Each row is where one point has got to under a steady rotation. How many ticks took it there?
The counts run from 0 to 363.
[ -1  15   4 -10   0  -5 -12  -1   8  -9 -10 -12  23 -21   7  21   1  21
 -11  -1   4  14  -4 -16  10 -13  -2   4  14   4   5  -6  11 -19  10   1
   3   0 -24  19 -23 -13   5   4   3  -7   7  -5] | 84
[ -1  -4 -17   3  -1   2  -2  13   0 -12  -7   8  -3  15  -6   4  -3  -3
  10  -3  25 -21   4   5  18   0 -16  -1 -11  -6   4 -18 -14 -11 -23 -13
  -1  12   7 -13   0  12 -17  19 -10   4   8   2] | 235
[ 22   4 -11 -11  -3  14   4  21  11   3  -3  -5   7  14 -29   6   6   9
   2   9   9 -17 -15  10   7   1  -7  11  12 -14   1   0 -22  11  -1  -6
  -4  10  -2 -10  -9  16  -2 -14   8  -4   2 -14] | 175
[ -3  -5 -20   4   3  -9  -2  14  -2 -11 -16   0   2   9  -3  11  -8  -1
  13   0  17 -13   8   0  15  -3 -19 -10 -19 -13  15 -17 -12  -6  -1 -17
 -10   1  -2 -10   3  -7 -14  24 -17  13  17   8] | 234
[ -3   0  -4   3   2  -3 -12 -10 -30  -7   1 -28 -15 -13  -4  -1   7   8
   4   4  -9 -30  10  -5  10   0  -8  15   4 -14  21  -7  10  -1   6   7
  -3   1   2  24   4 -17   4  -2   2  -2   7   3] | 70
[  1   4   7  -3  -1   2   9 -17  -1  -4   1   2  -5 -16  -2  13   1   6
 -11   3  17  -9   4   5  13 -15 -11  11  24  -4 -14  -1   9 -19 -18  -2
   4  24 -14   6 -23   8   3  16  17 -10 -13 -11] | 82
[ 18   2   7  -3   9   4 -11 -12 -29 -11 -12  -3 -13   4  -3  -4   5  -5
 -11   3   3  -6  -1  -8   5  30 -19   0  -3  -7  10  -4  -4  -5  -8   2
   0  -1 -16   4  26  -7   4  20   9  -7 -12   5] | 351
[ -1  10  -4  -1   0   2  -6  -5  -2  16  -2  10  -4  25  -2  17  10  -1
   5  17  -6 -12 -10  14  13   8  -7   9  -9 -16  -4 -12 -18  12  -8 -11
   1   8   0 -23  16  21 -12 -12  -4  -5  -7  -1] | 13
[-12 -16  -3  20   0  10  -6 -16  -7   6   5   5 -10   8   0 -17 -13 -10
 -12 -16  19  15  12 -12 -16   7   4  -5 -13   4 -12 -19  22 -12  -4  -3
  14   0   6   9  -9  -4  10  14 -10  -7   5   3] | 252
[-16  15  -9   2   3  -7  -5   5 -26  -2  -6 -17  -2  -4  12  11   9  15
   2  -4   4 -26  13  -4  11  -3  -5  13  22 -11   3 -21   8  -8   4  -6
   5  18  -7   8  -9  -4  -3   1   2   0  11   7] | 360
[  9   5  -8   0  -7   4 -24  12   4   0 -22 -13  -8   4  12  11  18  -3
 -15  -3   7   7  -1  -5  10   6 -13  -1   8  -7 -14 -16  12  -6   5   0
   6 -16  -8  26 -11   2   4   9  19  -9  -1  11] | 56
[ 17 -14   3   1   9  14  -3   2 -10  -2   1 -10  -3  15 -11 -25 -25 -19
  -3  -8  -7   5   8  -2   3 -21   9  13  -2   2  15   6  -2  -7  11 -13
 -25  -5  -4   9   3  -5   3  -6   7  -9  -4 -16] | 187
[  4   1   6  -8  -3  13  -8 -10  -9 -17 -14   1   0  -1  -2   7 -18   9
  -7  -9   4  15  -6 -28  -2   9  13  -6   2   6  11 -17  19 -34   6  -3
  -3   1  -9  24  -7 -18  10  10   2  -4   2  -9] | 91
[ -4  -9  -4  -4   6   5   8 -15   3  22   8  15 -19   2   2   0   7  -1
 -21   4   6  -3  -7  25   5 -10   7   8   7  -4  -7 -12   1   2  16  -2
  -3  12  -8  -4   2  27  -6  -1  16 -14 -18 -23] | 304
[  4  14   1  12  18 -11  -6   5 -16 -11  -1 -16  12 -11  -9 -13  -6  12
  -3  -7   7 -10  16  -7  -7   8  -1 -12 -16  11   4 -13  -5   9   2 -12
  -5  -7  -3   1 -13 -14  18  19 -17  -5  21   5] | 226
[ 10   6  10  19  -2  21 -12 -10  -6  -6  -1 -28 -18   9  17  -3  -2 -13
  15  -4 -12   1  -3  -9  13  -9   3  14  -3  -7  12 -12  11  -7   9  16
  22 -11   8  12 -14   7  12   3   2  -7   4  12] | 347
[  0 -11  -4  11   6   5  -8  -2  -8   4  -6   3 -16  27   6   3  -7   0
   1  20  -6  -7  -5   8   1   8   0   7 -25 -22  -7  -4  -7   2 -22  19
   7   3   9 -11  16   2  -8 -20 -19   0   0  -5] | 6
[  7  12   5 -19  16   0 -15 -13  11  -3 -13  -6   1   4  13   5   0  -1
  -6  -1   2  -1  -3  -5   5 -19   3  26   1   0   7  -3  -1  -4  20 -24
 -11   9 -31  -5 -14  23  -5  13   2 -10  -5  -3] | 335
[  2   8   4   6   6   0 -12  -7 -11  10  11  14  10 -20 -23  -5   4   4
 -11  13   0   6   0 -10   6  26  -6 -18  -3   5  -1  -3  -2   8 -27  -3
  -4 -18 -13  21  27  -2  11  -2  -7  -5  -4   7] | 129
[  4  -5   9  15   9   7   0  -3   9  11  15  -8  -7   7  20  -6   3  -2
 -11  17  -2  12  -4  18   3 -20   3   6   2   1 -14  -8  -2  11   3  22
  11  -8  -4  19  -4  23   3   0   7 -16  -3 -15] | 311
[  3  19   3  -6   1  -6 -20   6   5 -15 -13 -13  19   5   7  27  -8  24
   2  -2   3  20  -8 -11  10 -19 -10   3   2  -6   0  -7  -6 -11   1  -5
  -2  -5 -18  18 -15 -16   5   4  -5   3  10   3] | 85
[ 17 -18  19  -8  14  16  -1  -3 -13 -17  -9  -6 -15   3  13  -6 -22  -3
  -2  -5  -1   1  -4 -11  -9  -1  10  20 -18  -8  14   4   9 -25   4  19
  -2   7  -5  -2   7   3   9   4  -6  -7  -3  -8] | 349
[ 19   5  -8   2  13  13 -12  -3 -10   1   6  -2   4  14 -22 -24   4  22
 -14  -4  12 -11  -8   2 -13  16  -4   0  -5   2  -3   1 -14   4 -28  13
  11  -6  -3  -8   6   6   7  -6 -32  -2  12  -3] | 256
[-13   1  -1  13   1   9  -2  -1  12  13   8   3   2   5  20   2  13   8
 -12  11   6   8  -3   3   2 -13  13   8   8   0 -16 -18  10   6   7   9
  13  10  -5  19  -9  24  -6 -15  16 -19  -6 -17] | 22
[  3  18   5   9  13   3   0  17 -28  -7   2  -4  14  -4  -2   1   1   6
   4   3  -8 -25  14   2  24   8  -8  -4  15  -7  10   0  -4 -10 -41   7
   1  -2 -10   4  13   2  -4  -6 -13   1  -9  14] | 101
[ -6  -3  -5   4  -4   3   2 -14   2  21   6  11  -9   7  -4   9  14   5
  -5  18  -2 -20 -15  19   9   5  -3  13   7 -10  -3 -10  -6   6  -6   1
  12  12   2 -19   9  27  -8 -21   6 -12  -7  -5] | 14
[ 15 -12   4  -2  -9  13 -14  12   2  -5  -6  -1  -7  17   1  22  -1   9
   4 -10   3   4 -11   9  18 -20 -11   5   7 -12  -7  -1  -3 -28 -21  17
  -2  -7   5  11  -6  -2  -5  -5  -3   8  -9  -5] | 87
[-15  -9 -10   9   6   1  12 -20   3 -11  20 -19   2 -27 -11 -20  -7   9
   4  15  17 -16   9   0   2  -8 -14   4  -6  -3  16 -10  -6  -1   0  19
  13  10   2  15  -7  -5  -2  11  -2  -7  14 -13] | 231
[-16  -9   6   1   4   1  -1 -11 -12  12 -14  -1 -18  -9  15  24   7 -18
  13   0  -8 -14   8   4  11   0   0  12 -15 -20   5 -14  12  -3  24 -14
   0   2  -3 -20  -5  10   9   3   8  -7  -5   5] | 44
[-23   4  -4  -7  -2  15  -1  19  12  14  -2   5   4   1 -18  13  -4  10
  24  -5  -1 -17   7  -9   4  -4  17  10 -16 -19  -1  -8  -5   6   0  -7
   2   6   0   2 -18  20   4 -20 -24   9   8  -2] | 139
[  3  17  -2  -2   9 -16 -12   7  -4   7 -10  -4   3   9  13  16  -1  11
 -20   9   4  16  -4   2  -3 -11  11  -9  -5   5 -14 -21   3  14  20 -26
 -22  -3 -16   9  -9   0   3   2   2 -10   7  -6] | 307
[ 11 -30   0  10   0   2   1   6   0  -2  11   4   2  -4   1 -16  -5 -17
 -18 -12  15   8   6   6   4 -12 -11   0  -1  10  -6  -8   4 -22 -13  -4
 -16  -2  -1  11  16  -1 -11   8  19 -13 -10 -11] | 216
[ -4  -6   9  -9   0  -2 -11  10 -17  -4 -13  -1  -2   3  -3  32  -2  31
  11 -18   8  -7  -6   7   3  -8 -10  15   0 -19  -5  -5  -2 -11  10  -9
 -10   8  -4 -17  -5  -4  10  -6 -12   4   4   1] | 79
[ 14  -5  10  18   4   7  -1  19 -27  15  -2   4  -4   5 -19  -3  -7 -23
  -1   2  -2  -4  11  11   3   0  -8  -8  -6 -15 -10  14  -2  13 -18  -6
 -12 -17   3 -15  13   2  19 -12  -6   4  -4   3] | 161
[ 15  25  21  10  10   8  -3  13 -23 -18  -4 -23  -4   3   6   8  -4  -4
  12  11  -1  -9  -5 -16  11   1   5   6  -4   0   3  -5   8  -9  -8  -3
  -7  -1   5 -10  -7  12  26   4 -11 -10  12  10] | 65
[ -9  -4   9  -9  13   0   8 -13  -9   5  -8   5 -13  -6   8  15  -1 -17
  10   7  -5 -17   5   4  13 -10   6  21  -9 -13  11  -5   8   0  22 -21
 -17  16 -16 -18  -4  16   4  11   2  -6  -9   0] | 45
[  0   4   4  -1  -3  15   4  -2  18   2   4   6  -1  -2  -3  11 -22 -20
  -3   3  -3   8  -6 -13  18 -21  25   1   1   7   6  -9  15 -27 -16  -5
 -15   4   4  19 -20   0 -10  -1 -14   6  -6  -9] | 119
[  0  -7  15  -4   9   3   1   4   9   0  -4 -11  -4  -8  27  17   1 -11
   3   3   1   2  -1  11  12 -41  -3  15   0 -13   0   9   7  -9  15   5
  -8   3 -12  -3 -17  13   9   0  -3  -3  -3  -3] | 52
[  4  -7   4   1   9  -7 -14  -4 -28  -8 -12  -5  -2 -16  -4   9 -15  -1
  -7   0  -9  -7   5 -13  11   2   3   1  -6  -4   9   3  11 -21 -17 -10
 -26   4  -3   4  13 -29  -1  -3 -17  -1  -1   5] | 99
[  2  -7   3   5   5   6  -5 -10   8  23   4  19 -15  21   7   8   3  -6
   0   3  -1   1  -8  33  12 -17  -3   8  -5 -14  -6  -6 -11   3   8  -7
   2   2 -10 -21  10  28  -8   2  10  -1 -14  -7] | 303
[ -1   0 -19  -6  -1   1   1   0  -5  14  -7  26   8  12  -4   4   2  18
 -20   4  22  10  -3   5   2  13 -21 -11   8  -7  14 -13  -5   1   2  -9
   1   4 -26 -11  24  -1 -17   6   1  -3   2  -6] | 270
[  3   7   6   6  -3  10 -10  -7 -11   8   8 -11   6  -1 -23 -13  -8   0
   1   5  -7  19  -3 -19  -7   1  11   3  -5  -1  13   3   3  17  19 -13
  -6 -19  -6  22   6  -2  19 -13   0 -15   9  -7] | 158
[  3 -10 -10 -19  11  -3 -14  14  -2  -1  -7 -14  -1  -7  13   0  12   7
  -1   5  -4 -28  -5   6   6 -15  -2  32  -8 -15  18   6  -6   1   9   2
 -18   4 -12  -7  16   7 -12 -15  -6  -5   6  -8] | 329
